The rows of R fall into 4 groups, and each row is roughly a mix of its group's hidden directions; some rows fit no group.
R, 134 rows:
[[-24  11 -14   2 -33  19  39  41   6  -4]
 [ 26 -53 -11   4   4  30  25  17  11   0]
 [-58  16 -25   7  -4  27 -16  -5   7  16]
 [-55   0 -40  -7 -17  20  -3   6 -12   8]
 [-59  12 -41   7   0   0 -10 -10   8   6]
 [ 43 -37  11 -13  15   0  14  11  33 -22]
 [ -9  -7  11  -8   6 -59   9   4 -20 -35]
 [ 45  -7 -30  12 -12   8  -8  34   5  32]
 [-30 -12  -3 -43 -12 -31  35  -3  17   1]
 [ 20  21  -2  52  16  20 -37   1  -1   8]
 [ -2  21 -17  -8   5  31  42 -40 -21  -2]
 [-18  19  -7  24  21 -40   6  -5 -42 -21]
 [-57  21 -20   6  20   6 -23   9  22   6]
 [-45  24 -25  12   8  25 -16  -3  16  31]
 [ 28   6 -21  -7  12  20 -28  21 -38  32]
 [  8  -9  17 -29  33 -34   0  10 -32 -30]
 [ 41 -22  22   5 -10 -40  17 -15  -9 -27]
 [ -2   6 -38  13  -1  35   2   1  21  48]
 [ 37  23 -10  40   6  18 -39  -6  -4   2]
 [-48  27 -32  20   1 -12  -6 -21  12  19]
 [-38 -11  10 -43   6 -28  34   7  -2   9]
 [ 15   1 -14 -22   9  14  -5  32 -42  40]
 [ -9 -13 -31 -45  21   0  16  -2 -27  30]
 [ 14 -14  -5 -41  35  11  -2  -9 -31  32]
 [ 14  11  -7  14  59   2   3  35  17  -3]
 [-32 -21  -8 -12 -56 -26  -6   4   2   6]
 [ 19 -25  13 -17  50   1 -22  28  -1  19]
 [-16  12 -17  15 -18  49 -10   5  30  30]
 [-28  27 -10 -22   3 -32   2  -8  35 -34]
 [-30  43 -14  11  11 -35  -1  -7 -19  28]
 [ 16 -12   8 -38  11  26   6 -38 -32  21]
 [ -4 -15   2   7 -35 -36  24  21  33 -27]
 [  6 -10  -7 -43   3  22  17 -41 -29  13]
 [-31  51   3  19   1 -25 -15 -11 -26   5]
 [ 13  22  13  37  41  31  20   3  12 -15]
 [-21   4  -2 -27 -21 -24  41  37  18   1]
 [-21  -5 -48  18 -26  10  18  24 -24 -15]
 [ 63 -16  32  -2  12  -1   8  -8  -7   2]
 [ 36  12 -37  32 -16  20 -12  23  10  19]
 [-13   5  15   8 -49  17  14 -41 -21   8]
 [ 13 -10  10  11  61  19  -2  23  12 -20]
 [ 57 -18  41  -6  -1   0   7   0  -7 -14]
 [ 10 -10  -1  -4  61  -2 -17  36  -6   7]
 [-17  -9  -1 -67  -8 -13  13  -4   6  17]
 [-30 -18   5 -51 -13 -18  35   1  -6  -2]
 [ -3  -9  11 -11 -52 -29 -28  -2  -6  30]
 [-23  12 -35  -6 -26  -3  33  31  28 -14]
 [ 53  -9   0  17  12 -16 -23  -9   8  37]
 [-25  25 -11  18 -22 -39   0  -1   4 -43]
 [  9   9  28 -33  12 -27   6  10 -43 -25]
 [ 43 -44  -3 -14   7  16  13  10  31  -8]
 [-32 -36   2 -18 -49 -15  -8   1  -9  16]
 [-29 -10  -1 -45 -19 -29  36  -5   5  -8]
 [-27  31  31 -16 -23  -2  26  32  15 -14]
 [-36  44   0  28  -6   1 -33 -12 -12  15]
 [-47  16 -22  24 -10  -7  17  -2 -33  22]
 [-49   2 -49  -3 -10  22  -5  -9  -4  11]
 [ 18  -5  17 -36  17 -27   3   4 -34 -38]
 [ 36  11   0  39  14  31 -36   3 -14   3]
 [-25  -5  -5 -55 -11 -29  30  -4  -1   8]
 [ 51   4   1  30  -6   7 -40  11 -10  13]
 [-18  -6  24 -20  -1  48  28  21 -18  19]
 [-22 -11  46  12   6  -7   5 -43   7 -28]
 [  5  14   2  23 -15  48  -8  -3  32  34]
 [-36  41   2  27   1   4 -35  -8 -10  22]
 [-17 -27  -2 -47  -4 -22  42   4   5   1]
 [  6  25  -8  19 -36  -9  19  32  41  -5]
 [-51  26 -19  12 -17  -3   0  -9 -27  26]
 [ 15 -12   5 -41   1  18  13 -30 -21  41]
 [-26  -7   5   1 -64  -5  10 -20  -7  17]
 [  2   3   4  25 -12 -21  -9  31  52 -25]
 [-43  37   2  17  -1   2 -20  -5 -34  22]
 [  3  -8  16 -16  38 -30 -15 -48  -1  10]
 [-64  17 -14   5   1  18 -18  15   9   7]
 [-34   6  40  -6   1 -24  23 -26  23 -22]
 [ 29  16   2   8  61   2 -15  22  -2   5]
 [-33  -7  20   0   0 -12  21 -32  34 -36]
 [-49  -1 -45  11   0  18 -12 -16  11  14]
 [ 12  12  30  -8   0 -53  14  -4 -30 -21]
 [-19  13 -33   7 -30  45  -7 -15  21  16]
 [-15 -21  -3 -28  11  26  18 -22 -43  26]
 [ 35 -18  13 -17  35 -10 -34 -25   0  21]
 [ 35 -18   3   5  -5  33   0  28 -19  42]
 [ -3  -2  -4  13 -11 -40 -32  41  29 -12]
 [ 38   8   0   0  -4  29 -17  37 -19  35]
 [-56  30  -1  20   3 -17   1  -1 -21  20]
 [ 12  20 -42 -36 -16   0 -34 -20  12   3]
 [ 40  40   4  22  28  -1   2   8  32  -2]
 [ 22  19   4  18  58  26  15   7   6  -6]
 [-48  36  -5   4   5   2   1 -25  -9 -34]
 [ 17 -24  14  -9  30 -45  11  -5 -35 -14]
 [ 16  29 -18  40  -2  20 -42 -10  -5  16]
 [ 48 -32   9 -12  -4  25  -7   3  27 -24]
 [-33  47   0  16  -4  -6 -37 -14  -1  19]
 [-15  31 -33   7 -32  -6  18  40  13 -14]
 [-57  15 -33   8  15  -5  -7  14   6  22]
 [-42  25 -29   5  26   9 -24  -7  30   8]
 [-19  -5 -15  19 -21  47  -2  14  16  38]
 [ 20  -5  16 -20  39  -7 -20 -39  27  18]
 [-22   6 -13  23 -29  31   7  21  12  44]
 [ 34  23   3  20  -4  31 -47  -8 -16  -4]
 [ -4   7 -30 -31  28   9  10 -22 -47   2]
 [ 34  19  -8  38   8  25 -41  -4  -4   9]
 [ 42 -19 -10   8 -15   7 -11  39 -24  28]
 [ 13  15  -5  18  61  18  14  21  10  -7]
 [  4  25  -8  31  52  18  21  18   4  -7]
 [-58   1 -37  11  11   0  -5   4  -2  25]
 [ 16  11   8  46  20  32 -38   7  -7  10]
 [ 60 -22  27 -12  -9  20   8   6  -5  -9]
 [ -3   3  -8   8  -7  53  -8  26  25  35]
 [-28  -6  -1 -46  -8 -36  34  -3  10   0]
 [ 40  -8 -26  25  -5  18 -17  17 -24  33]
 [-51  12 -37  -6  -8  14   1  -3 -24  24]
 [-12  24 -34  12 -19 -17  37  14  35  13]
 [-30  53   0   5  -9 -20 -27 -18 -14   9]
 [-26  -5  -5   8 -62 -18   6  -2  22 -13]
 [ 54 -11  26  25  -7 -12  18   6  15  21]
 [ -1 -20 -11 -46  19  18  10 -25 -36  14]
 [ -5   0   5  37  40   5   3  42  24 -13]
 [  4  -9  25   2  37  19  -8 -48 -12  25]
 [-55  12  -8 -17   8   2  14 -21  -3 -36]
 [-38   3  -2  14   9 -18   0 -45  -9 -37]
 [-55   5 -38   2  -3  19 -17 -13  12  -4]
 [-43  17 -32  -3 -31 -10   7 -27 -24  -4]
 [ 34 -25  -4 -17  16  21 -13  14 -25  43]
 [ 28  -1  10  38   8  19 -41 -25 -23  -1]
 [ 19 -12  32 -20  18 -37   2   6 -27 -35]
 [  5   4 -14   6  10 -39 -32  42  24 -18]
 [-34  15  16  -9  26 -12   9 -50  19 -12]
 [ -9 -33  22  11   7 -18 -44  39  -2  -2]
 [-31 -19  11 -31   0 -30  46   7   1 -11]
 [-32 -13  -4 -39  -2 -30  43   4  -7   8]
 [-59  17 -26  14   3  -7 -15   5  26  -1]
 [ -8 -31   5 -39 -32  -8 -10 -12 -21  35]]

Here is one row of each group, with its name. Which group are the others in?
[-35  -3  10 -16  10 -31   9 -33  22 -36]
C
[-37   7  -8 -45 -13 -31  26  -7  -8  14]
S
[ 56 -13  38  -1  -8 -15  12   1  -4 -19]
M
[-11   2  -8 -17 -64 -21   3 -19   6  11]
E

[-11 -23   8 -16  37  20 -11 -38 -35   8]
C
[ 11  16 -29  16 -13  37   3 -22  19  43]
M
[-18  -8   9  32 -15 -22 -35  25   5 -39]
E
[ 23  43  -7  28   2 -22 -16   7  24 -32]
E
[ 42 -24 -21  45 -10   3 -21 -10  11   0]
C
[ 41 -47  -6 -16  -8  25  20   8   1 -17]
S
[  9   7 -15 -29  23  30  33 -36 -22   3]
E
[22 26 18 37 41 28 15  3  7  3]
E
[-41  22 -24   8   1 -24  -3 -21 -21 -36]
C
[ 45 -12  20  33   7  -8 -25 -17 -15  27]
C
[-12  -7 -10 -26  -8  28  38 -35 -24  22]
E
